Questions about the row below.
1) Read off the entry just right of 2.40.
2) Read off the entry just right of the smallest entry.
3) Read off the entry just left of -4.95.
4) Read off the entry just right of -4.28.
[ 2.40  2.90  0.39 -3.19 -4.28  3.91  4.79 -4.95  0.58  0.71]
1) 2.90
2) 0.58
3) 4.79
4) 3.91

B = [78 17 37 85 96 63 20 77 55]
Find the entry just right of 20.
A: 77
The entry at the centre is 96
The entry just left of the centre entry: 85

[[-0.06 -0.25  0.56  1.61  4.99 -0.18  0.32 -0.35  1.89  0.53  2.90 -0.71
   0.47 -1.73  0.23]
 [-1.15  0.17  0.43  0.34  1.06  0.06  1.09  0.39  1.88  0.92  3.24  0.44
   0.47  0.19  0.81]
 [ 0.91 -0.41  0.64  0.89  0.11 -0.08  0.35  0.08 -0.64  0.29  2.43  0.49
   0.34  0.69 -0.20]
 [-2.12  1.52 -0.48  0.57  0.41 -1.25  0.14 -1.69 -0.32 -0.56  2.11  2.35
  -0.22 -0.28  0.43]
 [ 0.82 -1.13 -0.36  1.18 -3.66 -0.78  0.16 -0.49 -1.04 -0.29 -0.24  0.72
  -0.27 -1.90 -1.18]
 [-0.74 -1.48 -0.73 -1.27  0.14 -0.82  1.03 -1.72 -0.19  0.24 -2.01 -0.68
   0.40 -0.06 -0.73]
 [-1.35 -1.49 -0.67  2.78  2.00  0.50  2.41  0.13  0.17  0.39  1.78  1.13
   0.34 -0.03  1.34]
 [-1.25  2.31 -1.30  1.91  0.12 -0.02 -1.46 -1.57  0.80  0.88  4.19  1.10
  -0.09 -0.81 -0.70]
 [ 0.06  0.56  0.07  0.16  0.47 -1.47  0.83 -3.03 -0.26 -0.74  0.85 -0.30
   0.07 -1.86  1.17]
 [-0.58  0.57 -0.28 -2.09  3.56 -0.48 -0.15  0.34  0.49 -0.63 -2.01  1.15
  -0.38 -0.41  3.06]
 [-0.71 -0.24  1.51  1.90 -1.80 -0.22  0.24 -3.36  0.28 -0.44 -1.70  0.44
   0.27 -0.74  2.32]
 [ 0.85 -0.46 -0.47 -1.86 -1.99 -0.09 -0.66 -1.30  0.40 -0.59  0.69 -0.62
   0.15  1.36  1.21]
 [ 1.46  1.85  0.36 -2.32 -0.65  0.36 -0.29 -0.61  0.18  0.06 -0.78 -1.65
   0.36 -0.17 -2.08]
 [-2.01 -1.11  0.58 -0.38 -0.08 -0.75 -3.28  1.17  0.56 -1.03 -0.47  0.49
   0.18  1.46 -0.67]
 [ 0.53 -0.11 -0.86 -0.73  0.52 -0.20 -2.50  0.02 -0.40 -0.59 -0.40 -0.58
  -0.44  1.20  0.47]]
The maximum -> 4.99
Report the entry just right of the centre entry.
Answer: 0.80
The entry just left of -1.73 -> 0.47
The centre entry is -1.57
Report the entry just right of the largest entry.
Answer: -0.18
Report the smallest entry.
Answer: -3.66
The entry just right of -1.11 is 0.58
The entry just left of the smallest entry is 1.18
The entry just right of the smallest entry is -0.78
The entry just left of 1.52 is -2.12

[ 3.06 -2.46 -4.50  5.60  0.51 -0.94 -1.49 -0.05 -4.05  1.71 -0.58 -4.16
  1.69]
The entry just right of the largest entry is 0.51
Give the entry just left of the largest entry.
-4.50
The maximum: 5.60
Give the entry just left of -0.58.
1.71
Give the entry just right of the centre entry.
-0.05

Questions about the row below.
1) Find the 5th entry.
2) Find the fourth-last entry.
3) Find the 2nd entry from the left.
4) Find the entry just right of 3946.
5) Find the third entry from the left.
6) Find the entry just right of the smallest entry.
array([6519, 9946, 3946, 9053, 7625, 1203, 5872, 7391, 5865])
1) 7625
2) 1203
3) 9946
4) 9053
5) 3946
6) 5872

arr =
[[-4.63 -1.21  5.00  5.35  4.62 -4.78  0.67 -5.81  2.66 -4.47 -6.13  4.82
  -3.00]
 [ 2.10 -5.13 -5.48 -5.26  5.51  5.85 -4.27  1.37  4.85 -3.09 -4.82  4.10
  -3.65]
 [ 5.20  5.23 -4.24 -5.72 -4.60  4.31  5.90 -5.27 -4.36  0.27 -2.14  2.55
   4.94]
 [ 3.79  3.82 -4.18 -6.13  3.81 -4.21 -4.66 -3.93  5.51  0.60  5.16  0.28
  -5.45]
 [ 5.27  5.06  6.12  4.71 -4.35  4.75 -2.99 -0.23 -4.61 -3.48  4.40 -5.46
  -5.69]]
The entry just right of -5.48 is -5.26
Read off the median entry.
-0.23
Read off the entry just left of -3.09.
4.85
The entry just right of -3.48 is 4.40
The entry just right of 5.35 is 4.62
Read off the first entry in reading order.
-4.63
Read off the fourth entry in reading order.
5.35
The entry just left of the centre entry: 4.31
The entry just right of the largest entry: 4.71
The entry just left of -5.48 is -5.13
The entry just left of 4.31 -> -4.60
Read off the entry just left of -5.26.
-5.48
The entry just right of 4.62: -4.78
The maximum -> 6.12
The entry just right of -2.14: 2.55
The entry just left of 0.60 is 5.51
The entry just left of 2.55: -2.14

m =
[[-0.837  1.867  1.376  1.621  0.237  2.073  1.964  1.814  2.187  1.968
   2.185  2.529  1.479  1.363  0.390]
 [ 0.919 -1.995 -1.925 -1.765 -1.582 -1.840 -1.831 -1.979 -1.912 -1.958
  -1.966 -2.144 -1.903 -1.930 -1.612]
 [-0.442  1.558  0.913  1.170 -0.084  1.761  1.812  1.604  1.571  1.178
   2.110  1.963  1.177  1.349 -0.435]
 [-0.446  1.985  1.272  1.438 -0.206  2.275  2.198  2.078  2.320  1.837
   2.452  2.225  1.589  1.503 -0.149]]
The entry just right of 1.963?
A: 1.177
The entry just left of 1.376?
A: 1.867
The maximum: 2.529
The entry just left of the smallest entry?
A: -1.966
The entry just right of the smallest entry: -1.903
The entry just left of 1.837: 2.320
The entry just right of the largest entry?
A: 1.479
The entry just right of -1.979 -> -1.912
The entry just right of -1.582 -> -1.840
The entry just right of 1.621?
A: 0.237

Questions about the row below.
1) Give the entry just left of the largest entry.
2) Give the entry just left of the smallest entry.
3) Give the entry just left of 0.34.
 0.12  -0.22  -0.16  -0.38  -0.37  -0.21   0.19  -0.69  -5.87   0.34   0.33  -0.30   0.12  -0.13  -0.13   0.59
1) -0.13
2) -0.69
3) -5.87

Questions about the row below.
1) Which number is the entry just right of 8?
2) Which number is the entry just right of -28?
3) Which number is the entry just left of the centre entry?
array([-34, -33, -33, -36, -36,   8, -18, -33,  43, -28, -36,  47, -26])
1) -18
2) -36
3) 8
